One vector is turned by the same rotation once a step. Each row is the vector after some number of steps, and that number follows the row.
The counts run from 0 to 833.
[113 139  78 176  97 113  81 130 127 104 142  94 179 135  83 151 114 119
 134 120 118 131 128 155 105 127 144 126 145 116 136 105 140 138 149  95
 140 108 125 133 130 217  93 124 143 103 131  99 185 133 190 102 136 143
 120 147 144 125 131]  437
[153 123 110 142 139 122  97 141  92 152 109 108 177 141  63 162 173 125
 124 161 121 120 110 138 156 147  74 160 125 147 134 153 128 144 150  91
 160 132 111  99 107 169 107 116 157  93 135 106 117 137 143 179  95 125
 174 153 144 140  76]  84
[130  92 105 126 186 137 136 147 101 162 140 101 134  96  89 172 111 124
  96 127 149 113 105 117 157 155 123 104  85  92  88 160 163 147 118 182
 101 130 115 129 120 131 123 110 157 112 114  93 133 105 132 175 112 105
 169 135 151 136  84]  76
[114 127 144 139 112 107 141 119 148  91 124 168  79 124 196 114 101 151
 145 144 114 141 147  94 145 104 177 120 114 118 121 127 115  81 135 174
 110 140 129 148 173  89 132 172  62 164 136 139 127 129 113 138 168 113
  87  76 104 132 172]  182
[102 108 131 107 107 177 132 125 156 136 173 114 117 104 120 104  92 131
 140  82 133 141 185  96  98 114 136  97 136  99 136 105 167 123  97 151
 126 144 165 158 105 107 132 118 157 142 114 153 160 126 108  92 148 152
 126  99  89 105 179]  749
[145 152  89 169  79 121  85 115  90 150  83 108 175 142  72 148 141 118
 122 148 110 150 114 133 142 122 108 168 155 179 140 105 104 146 157  73
 155 126 133  90 126 181 130 106 154  78 118 104 135 144 164 133 101 121
 135 151 153 138  97]  229
[144 146 100 139  83  88 115 136  92 133 115 151 134 137 122 160 154 117
 149 156 117 111 104 133 158 178  91 159 112 177 128 178 105 131 156  92
 149 146 105  96 101 175 107 142 133 116 137 128 124 127 136 198 124 141
 137 133 147 158  98]  231
[115  88 152 150 126 131 106 132 163 100 150 135 110  95 165 114  97 135
 149 118 131 151 170 107 100  68 160  91 140  90 158 108 126 111  98 140
 123 124 156 160 178 105 136 148 128 159 112 138 157 173 137  90 152 138
 115  73  86 130 174]  184
[155 107 147 120 225 146 158 126 116 161 101 105 143 145 103 123 161 137
  91 158 145 125  99 128 177 148 131 121 129 131 116 157 136 121 149 148
 118 125 110 113 152  80 130 115 118 103 125  91  85 126 109 170  94  85
 173 158 152 129  85]  630
[140 121  78 155 206 119 144 121 120 136 201 100 154  80 110 120 126 154
 107 128 115 109 138 170 142 180 140 111 150 138 118 193 120 135 173 156
 120 126 118 145 117 171  86 128 116 136 136 138 145 122 139 151 137 145
 164 172 170 132 142]  360
[100 135 165  69  73 124 140 128 106 155  83 171  85 169 149 144 111  96
 160 120 135 131 116  98 126 115 111 152  77 129 112  89 141 126  95 127
 128 136 155 111 103  87 162 112 144 114 130 139 100 101  90 128 113 127
 101  90  97 120 106]  607
[140 155 172  69 143 165 136 140 170  76 161 108 146 157 110 104 172 147
 123 122 143 116 141 144  85 174 113 145 146 122 149 106 154 127 107 105
 116 107 104 139 114 111 113 129 148 132 140 160 139 106 120  71 125 137
 109 184 108 105 148]  343
[113 127 167  91 197 166 188  99 139 128 134 137 103 134 161  60 135 153
  99 131 129 136 131 139 130 129 145 125 153 131 132 118 119 102 130 156
 110 143 140 133 143  53 134 140  93 148 133 151  88 116  78  95 138 100
 136 138 118 111 175]  266
[ 86 113 137 104 175 142 166  97 144 155 159 121  94 118 144 103  68 130
 105  95 135 126 137 117 119 108 170 102 118  81 104 107 147 113 116 188
 103 141 153 163 131  74 138 122 116 134 154 130 131  95  96  81 141 105
 122 103 120  88 161]  57
[117 117 159 121 150 162 165 125 144 122 126 140 106 139 142 100  98 160
 110 128 127 142 149  63 143 112 165 106 119  97 120 102 162  82 106 188
 101 131 133 151 174  54 143 140  81 139 134 142 131 118 100 116 147  87
 119  92 108  94 164]  402
[145 157  57 183 107 129 129 123 107 133 121 107 175  89 128 108 106 149
  80  92 115 149 109 137 129 133 121 125 168 181 108 115  93 170 145 141
  86 108 107 121 136 147 132  94 113  83  95 123 135 136 128 115 119 129
  95 171 181 118 123]  226
[ 99 172 171  91  91 135 142 101 110 137 103 143  95 203 112 116 136 103
 150 134 118 129 129 140 110 109 125 167 125 135 139  79 113 109 136  69
 171 156 160 113  87 110 139 114 132 124 150 137 114  91 105  73 126 128
 119 113  91 114 140]  815
[117 167 112 100 115 127 135 157 121 117 132 102 146 167  83 169 138 107
 108 116 140  96  98 124 118 195  95 168  89 124 112 109 167 142 118 127
 102  99  81 133  84 150 120 101 144  92 146 121 137  65 142 129 120 132
 103 161 147 118  85]  146
[119 126 200  91 107 146 106 131 128 135  96 138 110 191  90 120 161 113
 165 159 128 132 165  95 126  90 111 150 126 117 157 104 154  88 114  80
 188 156 146 118 130 101 140 148 148 141 126 128 120 147 119 122 116 107
 146  82  72 120 133]  397
[101 120 161 120 153 107 173  84 111 149  95 157  78 137 178 108 103 132
 140 140 121 143 117 158 155  81 168 118 120 109 129 130  81 109 150 131
 152 159 166 140 141  82 160 138  94 149 146 135  86 129  92 113 144 117
 139  89 121 130 141]  45
[ 98 115 136 112 134 183 134 109 149 148 177 107 129 123 104  91  76 126
 119  81 129 143 174 105 107 102 146  98 139  84 123  94 173 117 111 155
 120 147 161 157 122 110 137 117 144 129 130 132 158 111 117  63 140 130
 132 114 108  92 171]  822
[132 136 126  66 194 129 179 119 108 150 155 123 131 129 116 131 162 116
 114 125 147  91 102 173 129 186 105 139 118 132 105 177 126 148 137 135
 133 139 107 126  67 122 100 121 152 137 145 130 106  81  96 152 109 138
 155 169 137 139  91]  211
[112 173 112 147  59  89 108 109  81 161  80 160 110 180 120 138 123 107
 149 150  99 138 108 144 157 112 106 174 125 160 132 124  86 108 168  78
 176 169 141 100 109 173 134 132 119 112 131 124 105 118 142 150 133 119
 132  90 130 144 113]  450
[110 171 121 123  28  85 125 115  94 141  99 172 108 168 133 145 133 102
 169 139 115 130 110 139 137 129 101 169 120 162 130 133  91 111 164  85
 175 161 144  91  99 158 132 141 115 138 126 152 116 114 123 138 135 143
 111  95 113 136 132]  523
[125 146  86 174  30 124 109 146 132 110 152 167 128 110 164 118  96 143
 148 111  97 147 158  84 121 117 129 126 139 156 129 106 132 118 126 157
 108 136 135 133 141 150 123 142 100 142 117 156 175 140 137 128 151 156
  81  91 121 123 173]  383
[ 96 101 134 121 131 127 150 112 115 158 185 158  79 116 135 122  81 123
 162 119 113 132 164 105 155 104 141 104 116  88 116 169 141  93 144 163
 149 185 170 150 109 126 121 153 117 170 141 154 138 126 115 144 160 145
 156  56  95 125 171]  673
[109 116 167 125 133 104 122 113 135 128 103 161  87 176 143 139 132 115
 166 182 113 124 136  96 163 101 154 132 102  97 141 131 151  72 139 126
 164 164 140 132 157 104 141 166  90 158 147 114 110 138 130 156 151 102
 145  57  91 132 137]  253
[143 147  56 203  96 101 123 132 124 108 149 125 151 110 143 128 117 162
 109 135 102 125 134 100 162 152 138 125 139 165 107 155 123 112 158 176
  97 132  97 136 168 133 117 139  70 130 116 133 152 130 135 172 157 126
 107 114 164 124 162]  162
[133 145 108 153  49 109 102 115 113 121 138 154 133  93 149 106 120 117
 156 115 105 142 144 145 111  99 106 122 173 172 151 116  65 161 139  93
 144 133 153 110  98 169 136 109 149 134 113 147 151 160 130 116 122 185
 111 123 124 141 151]  520
[ 98 141 160 104  92 135 123  86 109 147 113 141  99 173 110 117 121  98
 179 136 111 142 140 147 118  85 125 157 144 110 152 100 117 106 138  67
 194 169 176 121 101 131 141 123 163 136 152 126 118 126 123  89 121 129
 139  89  79 127 133]  742
[117 142 144  77 183 156 196 115 113 152 166 123 112 141 114 100 135 145
  99 122 127 107 122 147 146 182 121 127 117 133  96 165 140 127 148 160
 106 162 124 130  80  85 118 111 110 131 139 154 103  75  74 148 133 109
 148 145 144 115 129]  66
